In the rows, zero is written as 128.
One turn or mirror swaps these rows in pairs. Which row does each one swap with?
The rows were stretched afterwards, more along some directions than others.
rom: [109 142 105  97 137 107 154 114 138 140 149 137 114 129 116 125 128 132
 104 152 115 128 129]
metev: [119 135 116  92 155 115 161 138 150 147 135 138 128 150 122 133 114 114
  91 142 118 136 140]
ropil: [144 139 112 108 147  92 152 176  99 102 121 105 107 111 112 123 112 133
 155 137 136 119 109]
lidag: [159 149 128 107 134 125 143 145 130 105 136 140 131 118 110 116 105 125
 171 123 110 135 101]
kipo: [133 153 116 116 166 110 155 163  96 120 119 106 120 120 104 126 109 141
 141 142 139 131 122]
vuvi: [106 157 116  85 127 115 149 139 161 152 150 144 108 126 120 106  91 128
 136 147 105 132  93]
piz: [144 156 122 105 131 149 133 123 129 115 137 151 130 140 110 122 110 136
 158 131 100 136  99]
sekor: [ 97 131 114  92 139 104 154 133 125 145 151 136 108 119 114 119 121 131
 105 150 113 123 114]
zulis: [145 170 123 102 130 146 130 130 124 121 137 154 133 140 111 122 105 151
 156 108 121 134 108]
Purak: [112 142 117  84 163 111 141 127 125 140 141 122 113 133 114 135 136 147
 100 128 117 115 122]
Kem: [128 130 133 107 147 120 155 135 115 100  99 144 117 121 120 122 116 124
 160 114 106 106  87]
Pavi: [118 140 127 122 145 109 149 157 117 109  99 113 113 104 126 123  97 130
 144 143 122 103 109]
Lepa: [108 156 110  95 134 113 140 135 135 141 147 131 104 108 100 100 111 128
 113 116 118 120 125]
Zikup: [137 148 123 126 165 105 161 160 104 121 111 117 120 117 119 133  99 138
 146 143 115 120  91]
Liviz: [151 149 135 112 129 141 151 132 126 123 149 147 139 138 122 135 108 158
 156 130 106 145 102]
legov: [117 141 110 119 157 105 171 158  95  91 128  84 121 120 102 130 107 135
 138 138 129 120 119]
latu: [122 146 101 116 152 109 164 157  92 116 114 102 122 115 116 127  97 137
 135 133 137 120 111]
suban: [125 139 101 122 155  92 170 151 100  98  98 102 113 116 117 130 108 125
 142 139 134 113 121]
Sar: [137 144 113  92 147 114 151 157 124 105 100 144  91 106 103 127 115 114
 171 115  83 104  77]
Nezad: [118 151 120  95 164  99 148 139 143 157 151 131 103 115 107 125 125 134
 109 140 104 133 122]
vaz: [139 163 117  80 125 143 141 124 138 123 137 141 131 113 115 121 116 136
 147 109 118 132  82]
gebaz: [141 142 124 107 146 115 155 151 145 102 106 134  98 106 117 128 107 117
 176 120  98 125  85]
Taz: [108 160 120  84 130 117 137 136 153 148 140 145 119 123 112 116  96 131
 112 131 139 136 133]
zuri: [132 140 126 108 147 127 157 166 117  88  90 122 109 118 110 138 114 128
 176 124 104 111  84]
Nonub: [107 131  98 100 144 114 168 126 142 142 131 134 117 140 115 132 130 124
 107 141 118 136 131]
babin: [149 162 107 102 124 152 149 134 126 120 137 145 125 124 110 129 104 156
 171 128 117 144  97]
Poze: [112 147 128 111 154  95 147 154 108  99 119 106 123 119 111 134  91 129
 138 146 111 105 111]
Poga: [109 150 127 100 147 113 155 134  95 118 122 123 121 132 113 112 101 154
 128 135 145  95 124]
doz: [147 164 114  93 122 142 133 142 155 137 138 159 116 125 110 118 106 131
 154 114  95 138  96]
zuge: [150 175 106  88 138 145 142 136 124 117 139 125 133 114  98 125 113 140
 157 111 109 129  82]
fem: [115 156 109  87 154 109 155 141 146 153 148 121 116 108 113 133 122 139
 102 139 121 139 121]
zofa: [108 147 119  81 137 101 165 144 146 147 138 129 100 125 112 126 130 123
 111 139 111 129 111]
Paz: [137 154 124  91 135 108 148 163 141  94 116 127  88  94 105 134 123 122
 177 119  94 112  65]
rire: [119 137 111 103 148  82 154 148 135 130 140 137 120 120 117 127 126 129
 111 147 112 122 114]
fad: [125 138  98 129 137 106 158 156  95  97  99 105 113 108 110 122 109 125
 160 143 116 107 101]
gaz: [133 162 101  75 140  92 168 153 144 132 147 113  99 108 108 121 107 125
 124 137 115 117  97]
reru: [ 88 138 122  96 140 119 138 112 119 142 156 141 120 108 118 110 106 145
 120 146 113 117 110]
Nikev: [124 143 136  92 148 135 142 132 128  99 107 128 119 113 107 132 131 129
 154 121 108 107  90]
gurut: [132 136 124  83 142 114 160 153 134 103 108 145  97 107 106 123 120 115
 159 119 110 104  81]
roro: [125 164 120 118 130 118 153 147 102 122 124 106 121 115 117 121 101 154
 149 138 127 121 106]
gid: [105 155 119 107 144 122 155 156 111 114 100 115 120 131 119 115  82 135
 157 141 131 110  93]
lir: [131 134 113 105 161 108 160 156  81  98 113 102 120 126 116 127 102 149
 152 144 143 105 109]
gusol: [124 135 139 102 138 114 153 152 113  96 119 142 108 104 103 112 118 132
 176 126 115 109  87]
lonin: [115 136 128 118 162 100 153 163  82 109 108 116 125 119 109 120 110 133
 133 143 134 108 127]
vik: [119 137 126  99 129  99 156 130 162 147 134 125 110 115 110 135 125 120
 114 153  92 141 121]
Vus: [158 165 114 104 134 145 142 130 114 110 139 138 137 126 111 123  97 150
 163 118 110 120  90]
ked: [142 152 124  83 132 124 144 166 132 110  93 138  94  96 104 128 127 110
 163 108  94 105  64]
zumib: [151 153 113  97 114 142 148 131 132 110 144 139 128 117 113 124 117 134
 165 136 102 138  71]
dava: [126 129 146 108 131 114 148 140  96  79 122 134 125 110 115 119 117 135
 176 135 107 104  75]
Suz: [150 148 119 101 117 135 149 125 132 113 153 146 135 125 117 103 102 131
 165 139 120 138  85]
dedot: [112 147 106 110 161 107 156 155  98 105  87 108 132 123 115 136 122 139
 120 130 151 106 116]
Febek: [117 137 102 103 153 110 166 160  89 101 118 106 125 110 110 121  95 121
 150 142 143 124 103]
lada: [122 140 107  71 149 102 147 136 138 147 147 135  99 120 113 116 118 130
 116 135 113 113 108]
zep: [129 149 118  90 149 115 152 139 151 168 145 160 114 134 115 122 118 125
 106 140 114 142 108]
reti: [119 132 133 100 156 120 156 125 116  94 102 124 119 118 118 122 118 122
 153 123 105  95  78]
zelen: [134 141 124 125 139 117 153 143  99 114  98 111 141 139 106 132 106 127
 135 146 124 130 135]

Swapped with vik: zelen
Swapped with Nezad: kipo
Swapped with Pavi: metev
Swapped with Zikup: zep
Swapped with roro: zofa
Swapped with lir: lada

